In the data rows, the value 128 means zero.
Some points:
[77, 131, 69, 212, 82, 116, 132, 199, 143, 209, 139, 127, 145, 108, 149, 163]
[104, 135, 85, 170, 151, 125, 124, 162, 165, 152, 136, 133, 153, 132, 139, 135]
[153, 131, 123, 147, 176, 121, 98, 130, 94, 17, 61, 175, 110, 171, 113, 110]
[101, 147, 80, 158, 100, 161, 135, 165, 144, 172, 137, 136, 161, 155, 133, 150]
[167, 117, 213, 129, 151, 62, 159, 79, 173, 81, 88, 66, 78, 83, 117, 83]
[78, 76, 137, 134, 131, 144, 86, 128, 136, 129, 157, 104, 167, 197, 136, 163]
[122, 160, 84, 118, 108, 139, 104, 121, 106, 128, 114, 128, 101, 161, 144, 130]
[159, 142, 108, 110, 102, 137, 135, 164, 78, 142, 134, 156, 104, 131, 129, 130]
[156, 126, 131, 88, 103, 104, 148, 78, 128, 138, 127, 101, 109, 117, 132, 104]
[126, 105, 165, 72, 153, 132, 113, 112, 65, 95, 79, 146, 124, 163, 110, 120]
[113, 125, 88, 179, 100, 152, 101, 177, 147, 127, 109, 106, 140, 143, 144, 161]
[124, 143, 128, 94, 126, 122, 146, 123, 132, 140, 171, 146, 107, 46, 142, 127]
[173, 123, 105, 146, 119, 122, 104, 47, 103, 77, 91, 113, 118, 170, 86, 128]
[155, 114, 160, 101, 124, 96, 130, 72, 154, 126, 117, 91, 134, 152, 124, 130]
[107, 152, 68, 192, 101, 29, 137, 138, 231, 132, 148, 80, 151, 130, 146, 151]
[156, 80, 186, 76, 149, 132, 119, 105, 103, 141, 121, 171, 142, 137, 114, 114]
[128, 78, 146, 106, 174, 77, 129, 132, 131, 97, 123, 122, 151, 129, 149, 128]
[105, 135, 180, 26, 121, 175, 176, 154, 64, 133, 171, 122, 117, 83, 110, 126]
[136, 131, 207, 74, 131, 166, 174, 88, 134, 159, 131, 130, 127, 67, 131, 79]
[80, 147, 106, 149, 135, 181, 129, 188, 129, 152, 201, 161, 150, 71, 145, 162]
[173, 166, 155, 181, 118, 159, 97, 37, 144, 138, 134, 94, 109, 148, 94, 103]
[123, 152, 94, 154, 158, 162, 141, 218, 111, 132, 128, 207, 119, 124, 128, 118]
Along one direction, these points spread out more than along any other. How many in every 100 of the points above lie lower along it than each point below? Round to a whole number. More than half of the points above lie lower than the first one.
[101, 147, 80, 158, 100, 161, 135, 165, 144, 172, 137, 136, 161, 155, 133, 150] 86
[122, 160, 84, 118, 108, 139, 104, 121, 106, 128, 114, 128, 101, 161, 144, 130] 59
[173, 123, 105, 146, 119, 122, 104, 47, 103, 77, 91, 113, 118, 170, 86, 128] 18
[156, 126, 131, 88, 103, 104, 148, 78, 128, 138, 127, 101, 109, 117, 132, 104] 32
[167, 117, 213, 129, 151, 62, 159, 79, 173, 81, 88, 66, 78, 83, 117, 83] 0
[173, 166, 155, 181, 118, 159, 97, 37, 144, 138, 134, 94, 109, 148, 94, 103] 36
[156, 80, 186, 76, 149, 132, 119, 105, 103, 141, 121, 171, 142, 137, 114, 114] 14
[80, 147, 106, 149, 135, 181, 129, 188, 129, 152, 201, 161, 150, 71, 145, 162] 91
[128, 78, 146, 106, 174, 77, 129, 132, 131, 97, 123, 122, 151, 129, 149, 128] 45
[159, 142, 108, 110, 102, 137, 135, 164, 78, 142, 134, 156, 104, 131, 129, 130] 55
[77, 131, 69, 212, 82, 116, 132, 199, 143, 209, 139, 127, 145, 108, 149, 163] 95
[155, 114, 160, 101, 124, 96, 130, 72, 154, 126, 117, 91, 134, 152, 124, 130] 23
[104, 135, 85, 170, 151, 125, 124, 162, 165, 152, 136, 133, 153, 132, 139, 135] 73
